In the data rows, 128 means zero.
Here are some points:
[128 150 103 136 153 107 138  89 115 109 113 123 135 112 141 137 147 131 180 131 102  62  97 148 106 121 149 123 169 120 146 114]
[ 92 152 169 156 146 119 140 144  93 136 128 138 103 121 141 132 109 148 155 139 122 123 159 110 119 144 137 133 144 138 152 140]
[158 117 148 103 147 132 101 104 121 127 151 126  93 130 134 102 133 155 134  82 166 156 112 107 117 125 104  94 134 101 107 141]
[126 152 156 128 151 109  98 108 107 112 130 165 196 156 144 179 123  94 136 104 141 134 117 162 121 118 154 113 110 126  74 165]
[120  93 111 109 160 114 138 132 117 122 183  89 124 135 128 149 100 153 106 108 123 111 127 153 160 149 113 123  96 155  84 114]
[ 94 133  86 148 104 100 139 170 147 120 118 153 110 125 106 129 142  86 137 166 123 117 121 146 142 168 134 120 108 110 158  97]
[ 82 115 128 112 114 142 131 147 174 136 114 146 144 101 150 122 133  90 139 136  89 146 135 111 172 147 148 100 130  38 169 120]
[157 136 163 104 125 139 111 103 113 120 132 145  88 145 134  93  96 166 133  79 154 124 150 106 123 102 135 112 112  91 113 151]
[151 133 134 122 169  94 123 120 166 105 131 102 150 122 126 147 118 188 166 124 109 121  84 135 139 133 137 101 112 128  86 147]
[121 143 121 129 124 145 115 123 140 143 135 153 125 158 137 115 133 135 124 121 122 115 117 116 155 123 147  82 128 176  60 148]
[142 128 173 112 169 141 111 121 128 134 105 129 108 139 143 100 105 124 113  69 178 136 124 132 103 100 117 112 135 107  92 151]
[255 255 233 255 119 114  67  28 187 183  49  86 118  89 179 144  36 190  20  73 165  13 255 159 245 255 206  19 127 166 177 160]
[117 150  80 119 136 125 129  93 114 120 100 102 111  97 120 133 152 135 160 166  96  77 153 125  99 113 154 139 154 119 145 132]
[139 135 113 138  99 130 138 120 135 128 130 159 131  63 152 137 138 117 156 123 149 142 107 133 132 148 143 147 149  68 156 128]
[102 125 144 111 113 139 113 112 128 156 114 179 121 104 119 137 146 124 178 149 133 148 126 139 151 170 118 156 111 141 167  92]
[128 156 180 125 162 125 108 109 150 120 140  97 111 147 132  86  84 110  88  75 140 153 153 128 149  89 155 120 155 156  94 179]
[139  83 142 125 154 147 137 163 146 104 124  69 171 162 161 153 131 151 103 153 138 148 164 152 118 150 129 144 135  82 150 139]
Here are 16 more points, each followed by its number:
[105 163 106 141 150 102 121  97 117 133 106 108 113 131 121 105 131 139 118 122 167 103 158 156 103 112 151 193 153 120 156 145] 0
[165  73 130 163 136  96 128 150 154 121  91 112 149 116 134 141 126  96 107 161 124 145 114 109 148 140 145 117 134 127 169 130] 1
[126 118 157 108  98 151 101 112 117 155 105 166 135  99 112 144 158 117 145 176 144 169  99 119 149 157 108 158 114 140 164 120] 2
[114 191 126  96 155 159 107  88 104 137 105 152 119 122 119 110 189 140 118 195 154  99 130 143 129  96 140 128 135 159 150 119] 3
[ 79 124  79 113 112 120 175 169 141 139 119 105 151 157 134 126  86  77 102 140 119 149 146 107 127 147 161 138 176 115 146 117] 4
[160 134 131 145 141  35 157 255   0  12   0 213 136 236   0 208 255 205 117  80 175 146  41 209 128 146 210 255 151 171 139   0] 5
[124 177 164 119 131 143 130 116 100 156 141 158 112 186 110 108 135 116 143 112 177 128 104 110 124 142 150 136 123 193  70 167] 6
[144 119 141 121 113 113 117 164 117 147 134 128 132 146 144 150 120 121 114 116 113 140 152 109 138 149 111 115 108 139  79 106] 7
[127 125 141  78  99 128 117  94 150 115 159 135 152  80 121 114 118  68 127 168 194  79 134 145 130  94 113 143 114 130 147 107] 8
[127 110 130 121 116 134 116 110 150 106  89 133  98 128 126 140 117  92 120 119 138 162 125 112 134  69  82 112 110 122 145  83] 9
[138 170 145 126 112 129 133 121 126 156 132 159  92 188 124 100 126 130 137  92 160 132 150 140 115 129 124 137 125 174 103 139] 10
[157  84 152 137 115  98 112 179 124 116 147 139  97 123 135 111 106  86 119 107 111 103 137 134 140 105 170 134 154 137 156 129] 11
[ 94 134 141 133  89 150 147 112  98  97 118 177 106 124  89 117 148 100 153 119 143 119 133 187  96 118 146 144 125 127 146 131] 12
[166 114 135 110 149 124 134 105 114 153 154 117 102 127 162 113 108 145 106  80 160 146 121 112 112 123 106  92 144 112  89 159] 13
[143 132  92 137 125 134 145 142  95 142 103 163 115  71 103 108 163 141 158 138  75  78 107 116  79 101  93 115  92 146 118 100] 14
[143 137  82 161 102 123 118 135 136 130 137 166 119 110 115 113 167 162 152 135 110 155 152 152 106 153  85 118 109 113 107 112] 15
Which two of these numbered points are nearest to each point below, looking only along the 5 directions in which the first points spread most? Their numbers follow each, nearest first.
[116 160 145 106 145 134  81  73 106 133 138 120 124  92 135 122 167 138 111 185 161 110 133 119 130  87 138 146  92 157 142 138] > 3 0
[168 130 126 101 105 123 117 117 118 117 109 181 124  86 105 121 186 122 126 135 170 138  77  72 104 129  75 131 116 150 162 140] > 12 8
[144 137 131 119 120 154 125 123 110 101 106 142 106 128 137 131 128  91 136 119 138 170 149  92 136 103  84 109 100 109 158  84] > 9 8
[126 137 129 130 133  93 125  90 127 122  94  86 143 134 122 122 117 135 123 128 150 127 136 159 110  88 146 189 138 135 160 156] > 0 11
[148 104 109 131 128 103 103 144 167 141 156  83 136 107 112 161 127 113 106 132 103 135 132 129 156 177 167 129 136 112 166  82] > 1 4
[166 145 115 163 112 146 132 123 102 112 128 136 119  85 137 113 118 134 138 137  98 119  88 126 140 145  74 117 104  80  71 140] > 8 11
[153 123 147 106 145 134 103  95 138 135 150 150  70 137 138  93 109 156 107  88 169 154 130 138 102 116 121 123 106 102 124 164] > 13 10
[141 117 110 155  80 135 116  93 130 154 131 138 158  72 173 172 126 143 160 116 148 137  90 124 165 161 118 136 154  74 134 128] > 8 15
[151 129 133 134 107 104 111 176 116 137 159  99 148 178 128 142 122 106 113 110 111 126 148 124 123 139 111 114  98 138  93 109] > 7 11
[132 167 105 138 106  96 139  84 117 146 122  97 170 153 106  80 152 126 135 139 144 110 120 120 159 121 150 147 114 161 121 129] > 3 15
[154 120 165 105 136 118 128 122 112 163 129 120  84 152 137  80 126 123 119  75 164 156 134 115  98 112 104 101 141 120  98 167] > 13 10
[113 156 156 164 129 139 148 127 106 151 120 162  99 132 159 146 107  99 130  95 137 133 128 114  95 124 115 155 167 181  88 117] > 10 6
[ 86 136 100 115 122  83 158 152  88 129 123 212 112 132 107  95 146 147 142 101 117 132 140 188  98 126  95 150  99 122 136 142] > 12 15
[166 136 126  41  30 198 148   3 206   0   2  66  76 251   0 191 153 195 165 120 220 255  83 198 236  93 194   0  79 250  58  86] > 6 10
[157  80 126  89 152 124 117 151 127 119 108 140 120  95 113 158 147 126 109 113 114 111  79  72 134 141  99 136 111 103 156  95] > 8 15
[ 95 106 139  98  90 145  97  96 151 129 118 180 123 114 110 152 166 114 146 149 128 176 124 121 142 157 122 135 132 123 194 113] > 2 15
[111  94 137 144 111 134 137 117 108 124 144 129  98 125 125  94 132 140 151 125 101 130 134 122  89 125 145 124 136  91  88 141] > 9 8
[132 140 103 138 129 119 182 131  72 134 117 168 128 101 118  99 153 155 148 140  72  99  98 126 116  97  92 126  89 140 116 106] > 14 3
[102 126 123 153 114 119 141 144 102 138 104 181  81 117 127 156 175 145 134 133 117  94  90 113 101 161 108 123 120 179 122 150] > 3 15
[130 162 140 128 104 117 128 117 121 147 118 132  87 207 111  89 152 114 138  78 152 117 140 133 129  85 160 143 135 202  83 168] > 6 10
[ 93 126 147  87 103 131 106 104 122 159 135 196 119  92 100 123 155 102 161 137 134 157 126 122 165 148 122 158 132 129 185  99] > 2 12
[108 165 139 116 114 116 118 129 105 151 124 141 111 190 127  92 150 128 125  93 173 122 149 144 106 111 167 137 116 210 101 158] > 6 10
[143 115 114 139  93 100 121 134 155 133 147  73 133 133 130 163 111 131 121 166  96 123 123 147 169 166 155 127 140  87 149  76] > 1 4
[114 174 149 165 118 157 183 155 127 153 138 175 105 122 151 143 118  95 114 112 122 130 164 124 113 104 107 153 155 173  85 126] > 10 8
[118 168 106 135 146 140 142 146  97 174 133 145 107 118 124 139 111 135 179 128 119 138 154 102 139 136 153 130 144 147 152 117] > 8 15
[153  91 110 141 143 109 124 132 163 148 132  86 127 103 116 153 121 105 119 147  97 145 101 133 157 175 177 145 176 101 153  82] > 1 4
[102 132  92 136 129 119 178 141 143 136 120 111 146 160 135 150  79  95  79 127 136 113 136 113 155 138 156 147 160 126 142 119] > 1 4
[218 104  58  10 201   0 154 125 148  41 123  17 234  95 149 148  79 162 189 125 125   0  62 255  45  83 255 105   8 189 164 238] > 5 0
[169 122 135  93 146 116 115  99 136 127 149 132  98 121 143  95 101 153 129  81 148 118 116 133 107 135  95  80 147 110 112 146] > 13 10
[134 117  89 144 140 125 135 134 121 159 142  82 149 125 114 151 125 129 128 131 105 132 130 155 145 197 150 144 135 105 147  95] > 1 4
[130 138  99 124 145 128 135  83 141 129 114 101 146 121 104 115 110 150 130 157 112 139 121 145 142 104 128 142 152 113 158 127] > 0 11
[113 142 126 113 102  89 141 152  87 131 148 204 142 138 120  83 135 163 153 101 120 133 133 176 124 107  97 156 110 123 128 141] > 12 8
